Each path below is one point turned by a fixed rotation once a step. After each direction that follows a path, write how fast that rotation turns it, in degrees each step (0 if it stays still).
Each turn is a multiple of 5 degrees from 10 to 175, or 0.
Path 1:
1.278 0.784 3.211 -1.380 1.348 7.585 -1.119 0.726 -1.201 -2.688 1.673
 -1.241 0.190 3.554 1.021 0.076 -2.701 2.056 -1.469 -0.905 -3.321 -1.725
 -0.480
-0.580 0.458 3.365 -1.949 0.793 2.687 -4.238 0.455 -1.724 -2.086 1.499
 -2.383 0.563 5.268 -2.358 -1.436 -3.735 1.083 1.628 -1.329 -4.116 0.010
 2.319
-0.550 0.632 1.962 -3.576 1.378 6.577 -1.843 0.905 0.391 -3.694 -0.490
 -3.103 1.261 2.917 -0.201 -2.131 -0.406 2.639 1.093 -1.418 -2.371
 -3.034 0.051
1.342 2.279 3.291 -1.257 0.822 6.288 -1.596 -0.164 -2.365 -1.416 3.134
 -1.055 -0.414 4.037 0.452 -0.506 -4.216 1.566 0.325 -0.300 -4.019
 -0.145 0.825
-0.861 -0.669 2.990 -2.382 0.328 3.677 -4.801 1.333 -0.291 -2.759 -0.562
 -2.189 0.619 4.744 -2.641 -0.758 -1.718 1.444 0.250 -2.498 -3.786
 -1.844 1.858
0.199 1.979 2.395 -2.683 2.004 6.231 -0.566 0.336 -1.001 -3.274 1.267
 -3.095 1.515 3.279 0.818 -3.287 -2.272 2.722 2.250 -0.498 -1.973 -1.970
 -0.446
0.319 1.703 2.356 -2.564 -0.519 6.227 -3.209 -0.236 -1.333 -1.363 1.730
 -0.706 -0.310 3.799 -0.868 1.372 -2.725 1.217 -0.355 -1.115 -5.012
 -0.795 1.597
-0.102 -1.470 3.538 -1.188 2.095 3.637 -3.220 1.758 -0.688 -3.874 0.110
 -3.094 1.257 4.951 -1.301 -2.499 -2.805 2.180 0.202 -2.221 -2.198
 -1.978 0.571
-0.718 3.129 1.675 -4.186 0.683 6.279 -1.716 -0.546 -0.920 -1.992 1.730
 -2.631 0.915 2.824 -0.030 -2.018 -1.998 2.059 3.142 -0.242 -3.547
 -1.486 0.948
1.000 -0.049 3.423 -0.875 0.799 6.639 -2.863 1.321 -0.771 -2.424 1.062
 -0.769 0.142 4.209 -0.224 1.158 -2.705 1.646 -2.379 -1.633 -3.812
 -1.818 0.680
-0.772 0.295 3.198 -2.027 1.716 2.740 -3.168 0.362 -1.573 -2.778 1.321
 -3.414 1.218 4.821 -1.544 -3.312 -3.377 1.705 2.821 -1.374 -2.755
 -0.464 1.339
-0.418 1.938 1.503 -4.154 0.440 7.654 -1.795 0.227 0.186 -2.796 0.093
 -1.939 0.617 2.294 -0.131 -0.489 -0.671 2.297 0.785 -0.964 -3.374
 -2.931 0.365
1.343 0.303 4.062 -0.139 1.324 4.973 -2.248 0.700 -2.376 -2.240 2.629
 -1.510 0.220 4.903 -0.022 -0.473 -4.491 1.598 -0.682 -1.046 -3.653
 -0.355 0.609
-1.718 0.208 2.193 -3.519 0.585 3.599 -4.084 0.537 -0.344 -2.753 -0.112
 -3.038 1.069 4.074 -2.393 -2.001 -1.394 1.598 2.184 -1.888 -3.434
 -1.666 1.968
Directions:
-0.791 -0.095 -0.751 -1.156 -1.183 0.567 -1.330 0.006 1.025 0.242 -1.160
 0.411 -0.290 -0.336 -0.975 1.382 1.375 -0.316 -0.552 -0.455 -0.743
 -0.772 0.704 -> 155
Path 2:
1.943 2.256 -1.225 0.613 5.043 0.017 0.840 3.307 0.561 -1.137 0.807
 1.287 -2.623 -4.305 2.245 0.342 2.341 -0.462 -1.141 1.661 -3.834 -1.984
 1.179
4.513 -0.849 0.408 0.085 2.835 -4.170 -0.786 1.505 1.437 -0.998 0.157
 1.915 -0.986 -3.125 1.967 1.516 2.060 -0.030 1.937 2.424 -3.861 -2.872
 1.000
3.127 0.773 0.339 -0.725 2.129 -2.025 -0.106 0.566 -1.091 -2.390 2.573
 0.308 -2.146 -2.135 4.140 -0.988 -0.113 -3.323 1.805 2.642 -4.728
 -0.739 3.323
1.886 0.018 -1.995 1.331 2.972 -0.007 3.830 2.092 1.710 -1.754 1.297
 0.528 -2.681 -1.573 2.953 -0.256 1.710 -2.930 -0.905 1.648 -5.397
 -2.477 0.814
1.657 1.815 0.049 -1.094 1.528 -2.787 1.719 2.337 0.626 -0.059 0.590
 2.945 -1.677 -5.113 1.302 0.455 0.985 -0.325 1.127 1.982 -5.022 -2.987
 -0.613
3.115 1.866 -0.054 -0.023 5.000 -1.441 -1.643 2.310 -0.786 -1.179 1.366
 0.881 -2.291 -3.869 2.970 0.334 1.757 -0.657 0.413 1.986 -2.924 -0.741
 3.013
4.507 -2.215 -0.610 1.211 2.742 -2.810 0.777 0.855 1.778 -2.272 0.911
 0.977 -1.049 -0.615 3.093 0.686 1.872 -2.007 1.380 2.449 -4.546 -2.625
 2.035
1.719 1.217 0.045 -1.313 0.404 -2.009 2.402 0.690 -0.634 -1.706 2.204
 1.264 -2.236 -2.838 3.234 -1.165 -0.259 -3.279 1.588 2.460 -5.962
 -1.791 1.062
1.270 2.271 -1.836 0.723 4.377 0.438 2.377 3.512 0.602 -1.162 1.114
 0.991 -2.990 -3.868 2.395 -0.370 1.858 -1.271 -1.678 1.484 -4.317
 -1.922 0.918
3.643 0.138 -0.035 -0.057 3.079 -3.632 -0.117 2.349 1.416 -0.373 -0.129
 2.608 -1.089 -4.371 1.337 1.544 2.345 0.549 1.441 2.476 -3.643 -3.213
 0.354
3.532 0.948 0.647 -0.666 2.973 -2.521 -1.278 0.847 -1.269 -2.026 2.410
 0.509 -1.919 -2.543 3.728 -0.349 0.277 -2.255 2.150 2.736 -3.912 -0.749
 3.337
2.851 -1.075 -1.561 1.462 2.894 -0.508 2.692 1.322 1.489 -2.435 1.481
 0.210 -1.969 -0.884 3.465 -0.276 1.640 -3.361 -0.446 2.010 -5.139
 -2.291 1.562
1.313 1.471 -0.370 -1.419 0.840 -2.218 3.024 1.809 0.554 -0.384 0.778
 2.208 -2.279 -4.395 1.647 -0.065 0.644 -1.730 1.148 2.345 -5.736 -3.151
 -0.761
2.352 2.905 -0.260 -0.136 4.969 -0.813 -0.646 3.220 -0.759 -0.980 1.167
 1.174 -2.660 -4.646 2.601 0.109 1.676 -0.031 -0.398 1.885 -3.117 -1.120
 2.051
Directions:
-1.397 1.440 -0.462 -0.287 0.078 0.913 1.342 1.087 0.179 0.763 -0.392
 0.625 -0.570 -1.391 -0.815 -0.016 0.163 0.595 -0.896 -0.432 -0.333
 -0.446 -1.396 -> 85
0.023 0.174 -0.912 1.123 1.795 1.745 -0.165 0.635 -0.122 -0.510 0.250
 -0.963 -0.514 0.637 0.668 -0.192 0.661 -0.245 -1.501 -0.425 0.636 0.694
 0.892 -> 135
-0.028 1.043 -0.356 -1.158 0.194 -1.182 0.123 1.553 1.025 -1.238 0.539
 -1.011 0.391 0.846 -0.705 1.117 -1.120 -0.118 -0.764 0.981 0.133 -0.113
 0.282 -> 0
